In the data rows, 128 means zero.
Here are some points:
[104 162 115 133 173  63 136 115]
[114 161 123 138 102 145 145  96]
[159  92 127 112 129 148 103 173]
[116 145 108 128 190  60 130 120]
[103 152 119 137  93 158 146 134]
[104 187 109 136 129  75 144 128]
[110 150 115 137 181  60 133 106]
[106 174 108 133 120  92 142 148]
[156 134 178 124 106 152 110  58]
[122 129 129 124 115 139 149 114]
[157 129 178 124 109 153 110  57]
[110 141 118 133  99 157 137 151]
[129 124 122 121 114 127 157 123]
[126 132 115 121 114 139 151 129]
[103 183 108 134 124  76 140 153]
[124 120 121 124 100 157 149 142]
[173 103 159 119 131 144  78 125]
[109 144 107 134 170  76 145 110]
[144  84 148 139 138 102 116 127]
[123 117 120 123 115 140 156 128]
[106 160 112 139 112 108 152 128]
[101 153 121 140  91 156 142 138]
[105 145 118 135  98 157 138 148]
[103 156 121 141  89 158 143 130]
[159 130 177 124 107 155 108  58]
[145  81 133 131 139 102 126 147]
[131 108 117 119 112 154 148 144]
[120 153 124 133 154  74 137 102]
[139  86 123 111 139 145 105 207]
[138 114 117 122 105 150 154 123]
[103 165 115 131 182  62 130 117]
[137  77 139 143 145  94 125 133]
[162 110 153 121 138 132  85 129]
[156 129 180 124 109 151 109  60]
[153 130 179 125 106 157 110  59]
[109 126 114 132 135 132 135 147]
[108 121 107 129 132 134 139 168]
[146 136 167 127 118 143 115  65]
[ 91 130 106 140 137 127 141 162]
[108 148 117 134 166  56 137 130]
[113 134 109 137 144  86 146 132]
[150  89 114 112 133 151 110 192]
[155  93 126 134 126  92 125 146]
[102 157 121 140  90 155 144 129]
[102 155 122 140  92 153 144 130]
[108 150 119 136  93 153 146 135]
[108 155 107 136 190  66 129 107]
[111 146 108 132 163  81 141 122]
[103 142 105 139 178  78 137 117]
[111 144 111 133 176  66 139 115]
[102 150 108 136 171  77 141 116]
[108 176 120 134 127  91 136 127]
[147 129 181 125 109 158 113  58]
[157 130 178 124 108 154 109  58]
[103 149 121 141  93 155 145 130]
[113 176 118 131 134  89 139 113]
[144  97 119 116 131 148 108 185]
[103 152 119 139  90 159 143 137]
[ 93 131 105 135 135 127 138 176]
[155  77 122 109 146 153  99 189]
[102 155 122 142  89 159 142 130]
[148 140 165 126 111 142 114  71]
[177  93 155 119 146 142  71 130]
[102 169 114 138 111 106 147 137]
[107 158 109 132 133  89 141 151]
[178  99 162 119 136 144  73 122]
[111 164 121 134 139  81 127 140]
[148 137 166 127 104 153 117  67]
[129 109 120 121 109 154 153 133]
[112 151 114 136 119 116 142 132]
[115 166 106 130 180  60 137 100]
[156  78 124 108 144 142 105 185]
[109 151 113 133 186  61 131 113]
[102 178 112 137 132  77 146 123]
[154  73 128 109 142 158 102 183]
[128 118 117 122 113 150 157 119]
[108 136 108 136 166  91 140 119]
[104 158 113 142 167  57 134 120]
[105 167 113 142  98 145 150 108]
[117 119 122 122 123 143 157 119]
[142 133 166 128 110 149 119  73]
[148  83 146 137 128 112 127 116]
[ 99 171 111 141 116 107 148 127]
[124 111 119 119 114 156 149 144]
[101 182 110 136 129  78 144 135]
[153 131 181 125 108 153 110  58]
[167 107 150 122 132 143  84 125]
[101 193 110 136 123  79 141 137]
[135 112 124 120 113 152 139 136]
[150  92 122 114 134 145 113 168]
[158 105 159 121 137 146  83 124]
[ 97 132 103 133 128 136 148 160]
[159 130 177 124 106 153 108  60]
[180  98 156 119 140 141  72 123]
[150  83 116 109 142 147 103 201]
[100 127 101 132 131 130 145 170]
[130 118 122 122 101 152 152 130]
[150 133 179 125 107 153 114  56]
[148  83 131 132 136  96 120 161]
[108 180 111 134 120  86 143 137]
[153 130 180 123 111 153 112  56]
[170  96 165 117 141 134  72 138]
[178  96 155 117 136 142  72 139]
[ 98 123 107 139 146 121 142 147]
[176  97 160 117 149 139  71 121]
[153  88 132 112 132 154 103 172]
[149 129 165 125 110 150 115  75]
[115 161 106 142 149  95 151  72]
[103 152 122 140  90 155 143 135]
[138  83 145 138 130  94 125 150]
[115 169 102 143 170  84 140  64]
[152  91 116 113 151 131 107 174]
[106 157 111 137 169  75 131 116]
[102 167 112 138 122 100 147 126]
[124 120 116 119 118 143 158 125]
[104 150 120 139  93 161 146 126]
[111 154 108 141 145 108 150  84]
[159  81 136 133 127 107 120 138]
[ 98 126 106 136 126 140 147 157]
[125 130 112 121 115 139 153 129]
[119 119 115 122 117 154 153 134]
[148 128 180 125 112 154 115  56]
[106 151 109 131 180  66 135 123]
[104 158 112 135 174  72 132 118]
[165  81 123 109 136 142 102 182]
[110 140 105 141 162  65 140 134]
[151 113 156 124 140 127 120  73]
[106 166 113 140 100 145 151 103]
[107 145 120 137  93 157 142 139]
Then 12 other points, each followed by its number:
[154 130 179 125 107 154 111  59] 0
[ 97 122 109 137 132 132 145 156] 1
[165  98 158 118 135 147  84 129] 2
[120 114 113 120 116 151 153 146] 3
[ 97 175 110 139 142  71 138 143] 4
[167 101 169 119 140 146  78 110] 5
[153  85 121 111 131 148 114 179] 6
[119 118 121 122 124 133 156 128] 7
[115 146 126 133 103 154 135 125] 8
[132 102 136 145 134  82 124 141] 9
[149  89 129 112 138 151 104 175] 10
[154 132 173 125 103 158 116  55] 11
Which three of these numbered points are nearest to each point below, ignoring the 3 directions in which the first points spread most? Their numbers follow each, nearest first.
[154 129 180 124 108 154 110  59] > 0 11 8
[101 183 111 140 122  79 142 137] > 4 2 5
[104 150 117 140  93 157 146 130] > 8 0 2
[170  95 167 118 147 144  71 121] > 5 2 8
[146  81 121 109 146 144 105 198] > 10 8 0
[168  95 171 119 140 152  72 119] > 5 2 8
[164  99 157 118 133 144  86 133] > 2 5 8
[113 160 107 140 168  92 144  65] > 3 1 11
[154  78 124 108 145 152 100 190] > 10 8 6
[118 120 123 122 120 128 155 135] > 7 3 11
[151  93 170 124 145 133 117  70] > 7 3 1
[ 96 120 108 137 139 128 144 158] > 1 0 11
[162  78 125 108 137 146 106 178] > 6 11 0
[163 103 158 119 136 138  87 126] > 2 5 8
[153 126 166 124 104 158 117  73] > 11 0 6
[153  88 157 134 122 111 116 121] > 9 0 11
[144  98 145 136 125  99 121 136] > 9 0 11
[105 171 113 142  98 144 149 104] > 8 2 11
[154 126 166 124 107 155 117  71] > 11 6 0
[138  85 142 146 135  83 121 142] > 9 0 11
[124 119 122 124 110 146 156 122] > 7 3 11
[120 139 117 137 163  77 132 110] > 11 0 6
[160 124 171 124 113 153 112  56] > 11 6 0
[160 112 166 118 153 121 114  55] > 3 7 11
[103 159 120 140  91 158 145 123] > 8 2 5
[150 132 182 125 108 152 110  60] > 0 11 8
[126 117 118 121 115 134 155 138] > 7 3 11
[166 111 148 120 137 134  84 129] > 2 5 8
[ 99 186 110 140 131  71 138 141] > 4 2 5
[155  98 166 127 144 127 118  60] > 7 3 1
[178  99 160 118 139 142  72 125] > 2 5 8
[101 176 111 139 125  72 135 161] > 4 2 5
[155 103 160 122 138 143  83 129] > 5 2 8
[149 129 182 124 108 155 112  61] > 0 11 10
[141  91 150 135 126 104 122 134] > 9 0 11
[ 99 124 108 137 135 126 148 148] > 1 11 3
[124 112 119 121 118 145 155 130] > 7 3 11
[ 92 124 108 138 134 143 143 155] > 1 8 10
[155  85 120 110 135 151 110 179] > 6 11 10
[151 134 181 125 105 155 110  59] > 0 11 8
[149 130 183 126 106 156 110  61] > 0 11 8
[105 163 115 142  97 147 149 111] > 8 11 0
[102 176 112 135 123  79 142 149] > 4 2 0
[153  85 121 111 134 149 112 177] > 6 11 10
[157  79 119 107 152 148  98 189] > 10 8 6
[115 139 109 131 168  83 135 126] > 11 6 0
[127 114 114 119 103 165 150 147] > 3 7 6
[103 178 113 136 127  74 143 138] > 4 2 0
[146 129 167 126 112 147 115  78] > 0 11 8
[134 114 125 120 116 150 141 127] > 3 7 11
[152 136 182 123 106 152 110  60] > 0 11 10
[160  78 121 108 146 142 105 180] > 6 11 10
[160  88 130 111 133 149 104 165] > 6 11 10
[139 112 123 120 113 158 141 123] > 3 7 6
[ 99 185 110 140 124  80 139 141] > 4 2 5
[ 97 179 111 135 138  74 139 144] > 4 2 5
[167  94 157 116 153 139  77 130] > 5 2 8
[171  96 164 118 155 138  71 116] > 5 2 8
[177  98 160 118 139 139  72 127] > 2 5 8
[162 109 164 118 152 124 114  57] > 3 7 11
[164 107 155 122 135 144  84 120] > 2 5 8
[112 164 120 138 132  86 128 138] > 4 2 5
[105 155 119 140 106 138 142 126] > 8 2 0
[ 95 128 113 136 124 142 145 155] > 1 0 8
[160 110 155 121 140 130  85 127] > 2 5 8
[158  81 121 109 136 144 106 189] > 6 11 10
[158  82 138 138 125  97 124 130] > 9 7 11
[125 127 113 121 123 135 151 127] > 3 7 6
[136  83 109 108 141 163 127 184] > 3 10 6
[167  94 168 118 147 142  71 126] > 5 2 8
[171  95 166 118 144 144  72 121] > 5 2 8
[154 130 174 125 105 157 115  57] > 11 0 6
[173  95 166 119 139 148  72 121] > 5 2 8
[171  93 164 118 143 145  71 129] > 5 2 8
[166 101 158 120 129 141  87 130] > 2 4 8
[150 128 168 124 110 152 118  69] > 11 0 6
[ 99 189 109 135 129  74 137 151] > 4 2 5
[ 93 134 109 137 132 138 149 141] > 1 10 11
[ 97 124 105 140 134 124 144 158] > 1 0 11
[108 151 116 132 156  74 139 129] > 0 11 6
[134 111 132 121 110 145 144 129] > 7 3 11
[ 98 187 110 139 130  74 138 142] > 4 2 5
[180  99 155 116 143 140  71 127] > 2 5 8
[160  78 120 108 142 148 103 185] > 6 10 11
[159  81 120 109 143 137 103 189] > 6 11 10
[106 152 114 132 171  61 137 127] > 0 11 10
[153 131 180 124 107 155 110  58] > 0 11 8
[104 149 120 141  91 155 144 135] > 8 2 0
[ 95 129 109 140 125 137 145 153] > 1 0 8
[136 115 120 119 107 145 154 127] > 7 3 6
[144 140 170 126 113 136 114  75] > 0 8 2
[128 106 123 122 107 162 151 132] > 7 3 11
[158 129 172 124 107 156 114  54] > 11 6 0
[ 96 128 104 135 134 137 148 151] > 1 11 3
[161  98 158 119 140 139 113  82] > 3 7 11
[104 151 117 137  93 155 147 136] > 8 0 2
[101 147 118 140  99 151 144 138] > 8 0 2
[ 94 135 108 136 128 132 139 169] > 5 8 2
[111 148 130 135  95 158 140 121] > 8 0 2
[121 130 123 123 109 138 157 122] > 7 3 11
[160  79 120 109 139 149 103 187] > 6 10 11
[108 171 113 139 136  67 124 160] > 4 2 5
[155 133 175 124 104 155 115  56] > 11 0 6
[150 131 183 124 108 157 109  59] > 0 10 8
[101 120 110 136 124 139 147 154] > 1 11 0
[160  78 118 109 143 147 103 186] > 6 10 11
[152  79 123 109 138 154 102 195] > 10 8 2
[103 163 119 139  96 142 143 131] > 2 8 5
[102 195 111 140 115  80 136 141] > 4 2 5
[103 189 108 139 130  68 137 141] > 4 2 5
[151 133 181 124 107 155 110  58] > 0 11 10
[155 130 180 124 107 151 109  60] > 0 11 8
[142  85 108 109 138 150 121 194] > 6 11 10
[177 100 161 117 138 138  72 128] > 2 4 5
[ 99 125 103 138 131 133 148 151] > 1 11 0
[103 155 116 138  96 148 146 135] > 8 2 0
[141  84 145 137 130  94 125 143] > 9 0 7
[104 150 121 139  94 158 147 126] > 8 0 11
[151  90 121 114 136 143 112 173] > 6 11 10
[104 154 117 139 100 143 146 129] > 8 0 2
[103 148 121 140  92 158 145 132] > 8 0 2
[102 192 109 138 121  77 139 142] > 4 2 5
[156 129 179 124 108 152 109  60] > 0 11 6
[171  96 167 118 141 146  72 122] > 5 2 8
[120 120 116 122 108 154 154 139] > 3 7 11
[107 137 117 135  99 159 139 151] > 8 2 5
[110 137 121 135 102 153 138 142] > 8 0 2
[101 121 106 134 131 136 143 162] > 1 0 11
[177  98 161 118 139 142  72 125] > 2 5 8
[174  98 165 119 138 138  73 125] > 2 5 4
[110 141 121 134 101 152 138 143] > 8 2 0
[146  86 122 111 132 159 109 186] > 10 8 6
[162 104 153 122 134 144  84 130] > 2 5 8
[158  83 113 109 144 141 103 194] > 6 10 8
[137  90 119 111 139 156 117 181] > 10 11 6
[112 148 129 136  95 154 139 124] > 8 0 2
[144 130 162 126 107 156 121  74] > 11 0 6
[153  81 139 140 134  84 115 148] > 9 0 11
[113 147 128 135  95 155 139 124] > 8 0 2
[100 178 109 138 127  85 140 142] > 4 2 5
[100 124 108 140 124 137 149 146] > 1 11 0
[166  95 160 129 127 133 116  72] > 7 3 11
[154  80 121 109 145 145 101 194] > 10 8 6
[138  93 120 114 138 147 110 188] > 10 8 2
[154  88 158 126 148 138 117  74] > 7 3 1
[153 130 181 125 109 154 109  57] > 0 11 8
[ 97 131 107 136 127 140 148 149] > 1 11 0
[151 133 178 126 106 153 113  56] > 0 11 8
[ 99 195 110 137 126  76 137 141] > 4 2 5
[113 137 122 135 101 154 138 139] > 8 0 11
[154 130 174 125 105 158 115  56] > 11 0 6
[158 103 157 121 136 144  83 135] > 5 2 8
[ 92 135 106 141 123 134 140 168] > 5 8 1
[131  88 109 110 138 160 120 201] > 10 8 6
[176  98 161 118 143 140  72 121] > 2 5 8
[157  96 169 123 132 150 116  66] > 7 3 1
[162 110 166 118 150 124 107  67] > 3 11 7
